Each named move below is a turn or a mirror, shown by a few rows before and after it. Which moves, in which order, take the first row of each later pair to the second? The first pair is answered.
q490 (before |-> after):
[  2   6 -11  -4   8  18  11   2 -11  -5  17  -1  -9   4   8   3  18   7
 -14   7   8  -7   3   1   0 -20  17 -12   2  -9   7   7  -6 -15  -3   1
 -18] |-> [  9   6 -13   0  12  18  13   1  -6  -9  13  -7  -5   2   9   1  19   1
  -8   1   9  -4   2   6   2 -15  16 -18   0  -8  10   8   7  -6  -1   4
 -20]
[  4  12  -3 -16  -4   5  19 -10  -9  -7  21   1 -19  -3  -4   5  12 -10
  -2   8 -31 -33 -12  -3 -27  10  16   3   2   9   5  20 -16 -19 -24 -12
   6] |-> [ 15  16 -14  -8   0   4  25 -14   9 -24   6 -14  -4  -2   1  -1  13 -23
  11  -6 -30 -23 -15  10 -17   9  16 -11  -6  12   9  13  18   0 -24  -7
   4]
[  5   1  -1   1  -5  -2  -9 -24   6   5   5 -12  -5  -4 -14  17   2   0
   3 -16  18   7 -26  12   9  22 -28  30   3   4  -4 -10   8   1 -23  22
  42] |-> [  2   1   2   0  -4  -1 -10 -24   4   9   8 -12  -6  -6 -15  20   0   3
  -1 -11  18   4 -28  11   9  20 -26  34   6   4  -4  -8  -1  -4 -23  22
  46]
[ 14  12  -7  23  11  19  53   2  23   2   9 -35  16   7   3 -16 -22 -33
 -10  17  22  14  -2  30   8  19 -14 -21  10 -23  23  -7  25 -15 -10  -3
 -27] |-> [ -5   7  11   9   5  19  42  11  -4  25  30 -16   0  16 -10  -8 -28 -11
 -32  38  19   1   9  13  -4  18 -15   1  25 -27  17   1 -29 -44 -11 -11
 -19]
q441 (before |-> after):
[ -6   7   1 -18  -3  -6  -4 -15   0   5 -16 -12  -7  -3   9 -11   1   6
  -8  -6  -3  14  -9   8  -8  10   9   2   7 -18  -7  -2  -1   1  -5  -3
   7] |-> [ -6   5   2 -18  -4  -4  -5 -11  -3   5 -15 -10 -10  -3   7 -10  -1   7
  -9  -3  -1  12  -7   6  -9  10  11   4  10 -19  -6   1  -3  -3  -5  -6
   8]
[ 11   0   1   6   2   6  14  -8  -2 -22  -6  -9 -11   8  -7  19   5 -13
   6 -31  24   8  -6  32  25   3  15  11  -1 -12  -4   5  14   7 -18  -4
  -4] |-> [ -7  -9  11 -10  -4  11   1  25 -19   9  19  11 -21  -6  -9   8   5   4
 -11   3  14 -12  14  -3  -8   1  16  15  10 -11 -11   7 -41 -15 -13 -17
   0]
[-17  28  19 -12  21 -12  -5  -6 -10   8   0  -5  15  -3 -13  23   1   6
   4  13   8  -5  -8  15   4  -8  13  15  -8 -31  -6 -17  10  18   2  38
  28] |-> [-21  27  21 -12  22 -11  -6  -4 -13  13   4   2  10  -2 -16  27   3   9
   0  16   5  -9  -7  13   0 -10  16  20  -6 -34  -9 -17  -3  13   3  34
  28]
[ -6   8  10 -18 -16  -7  11  17  -5  30  -5   8  19  -1  15 -18 -12   5
   4  13 -35 -10  14 -43 -21 -11 -14  -6  -4  16 -11   0  -7  -5  23   6
   8] |-> [  5  18  -2  -3 -11 -10  29 -12   6  -3 -24 -10  27  18  20  -5 -14 -13
  20 -22 -25   4  -4 -10  14 -12 -15 -12 -12  12  -6  -2  42  12  18  18
   6]
q124 (before |-> after):
[ -5  13   4  11   4   1  12  -9  12  19  -5 -10  16  -7  20   4 -10   5
   5 -19  15  25  -2  14  -3  24   2  -5 -12 -12   9  26  10  14  -4 -10
   8] |-> [ -1  11   1   8   5   6  13  -2  13  21   0  -5  12 -15  17   2  -8   4
   2 -13  16  25   1  14 -13  26   1  -8  -8 -14   9  21   4  13  -7 -17
   8]
[ -6  11 -16 -21  19   7 -24  16  11  36  22   2  23 -22  17 -29   8 -11
  29  21  -4 -17  19 -37 -35   2  11 -30 -29 -19 -17 -16  -5  22  11 -11
 -31] |-> [-10  15  -4 -29  18  -8 -39   4   7  49  16   6  23  -6  18 -26   0  -2
  28  26 -10 -22  10 -44 -26   5   0 -18 -33  -8 -21 -13 -10  18  10   6
 -19]
[ -3  -4  12  -3  25  -1  19   8   9   7   1  10   5  -7  20 -18   3 -14
 -15  16  -4  14   0  -3  -8 -10 -39   5  13   2   1  12  -9   0  -9  -4
  32] |-> [ -3  -3  14  -2  20 -12  16  -3  10   9  -8   8   6   7  23 -16  -2 -17
 -12  12  -5  15  -3  -3   3 -13 -38   8  10   9  -1  15  -1   3  -8   4
  30]
Then:
Each pair is 2 to 3 moves apart.
[-14  14  19 -20 -30 -10  -6 -19 -26   6  20   3   1   4 -26  -2  13  19
 -39   3  -5 -10 -25  -6   9   5 -14  24   5  11   2   5 -35  -8  -4  23
  20] |-> [ 11   5 -20  -1 -19  25  16   7  13 -23  19 -15  14 -43 -19 -21  29 -12
 -18 -16   7   9 -19  12 -11   7  -4 -13   3   2  16 -17   8  26  -7   1
   6]	q490 q124 q124
[ -5  -5 -26  10 -19  -9 -15 -10   3  29  13  13 -11 -10  -1   2  -6  -6
   5  30 -23 -12  -1  -3  -1  -8   4  -8  -7  -1   8  -7  -6  -5  12   8
   4] |-> [ -7  -2 -22   6 -19 -12 -14 -18  -3  28  12  13 -19  -4  -7   9 -12  -4
   1  27 -19 -12  -8   3   5  -9   3   1  -5  -5   8  -3 -12  -7  10  12
   8]	q441 q490
[ 13 -11  -1 -30   2 -21 -41  12 -17   0   7  11  21  17  11 -23 -13  18
  -1   9  -9 -13  13 -19   2  12  -6   8 -22  18 -11  10 -24 -13   5  15
  13] |-> [ 31 -14 -27 -13  11   2 -17  25  11 -31   0  -8  31 -10  14 -32   0 -10
  17 -14   2   3  18   5  -4  11  10 -21 -21   2  -1  -3  12   6   4  -3
  -7]	q490 q124 q124
[ 10  17 -45  19   1  40   8  16  13 -22  18  -5  18 -42   6 -26  20  -3
 -18  -9  12   6   6   4  -7  27  32 -10  14  -1 -11  -3  13  -7 -12  26
 -16] |-> [-12  29  -8   0  -6  -5 -23 -18 -12  10  10  10  15  13   6 -16  -5  20
 -29   8  -6 -12 -10 -14  21  26  10  23   6  20 -23  17  -9 -24  -8  65
   7]	q490 q124 q124
[-13 -12  16 -36 -12 -32 -54   7 -15   3   6  11   8   5  -4 -37  -8  32
 -16  34 -21   5   5  -5   1 -38  -3  -6  16  24   4   5 -12   1  14  22
 -20] |-> [  5 -14  -8 -14  -4 -24 -35   9   9 -30 -11 -10  20  -7   7 -38   3   4
   4  10 -14  20   6  18  10 -42   7 -34   6  20  15  -4  38  27  14  17
 -40]	q490 q124
[  8  -9  -8   0   2  13  17 -18   2 -10   5 -12   3   5  -4  22 -17  -9
   1 -10   8   1  14  22   7  -7   6  -6   1 -11   0   1  14   4  -6   2
 -18] |-> [ -8 -14   3 -15  -1   6   3  -7 -12  14  14   4   0   5  -7  14 -21   5
 -15  17  -5 -11  22  -1  -8  -8   1   5   7  -6  -4   6 -18  -8   0   5
 -10]	q441 q124
[-16   8 -14   2  12  -2  26  12  20 -11  -1  -6  -3   4  -3  17  -1  29
   5  30  24 -10  -1 -37 -11 -14  13  15  -1   0  -9  12 -32  -7 -19   2
 -54] |-> [-18  12  -7  -2   8 -12  18   3  18  -8  -4  -5   1  20   1  18  -4  31
   6  32  20 -12  -7 -40   0 -15   9  20  -7   9 -13  18 -29  -6 -18  13
 -48]	q124 q124
[ 14 -14  10   5 -11  28   5  -4  75  -7 -43 -39  25 -24  31 -10 -16  -7
  23   2  22   3 -13   1 -65  26 -11  -6   0  21  31 -43   5  35 -43  24
  31] |-> [ 15  -9  17   4 -15  12   1 -18  72  -6 -57 -41  30  -2  33  -3 -24  -7
  27  -5  17   2 -18   1 -47  24 -17  -4  -8  30  30 -38  14  34 -43  38
  33]	q124 q124 q124
[ -1   4 -19  -8  -7 -28 -20  38 -19  25  19  16  -8 -31  -8 -43 -16  15
  14 -15 -15 -29 -11 -26  -5  32  -4 -33   0  11 -27   2   7 -23  -6  -7
  25] |-> [  0   5 -18  -8  -6 -33 -24  34 -20  30  14  16  -5 -25  -7 -41 -17  13
  16 -17 -13 -29 -15 -27   1  29  -7 -30  -5  14 -29   1  10 -22  -7  -2
  28]	q490 q124 q490
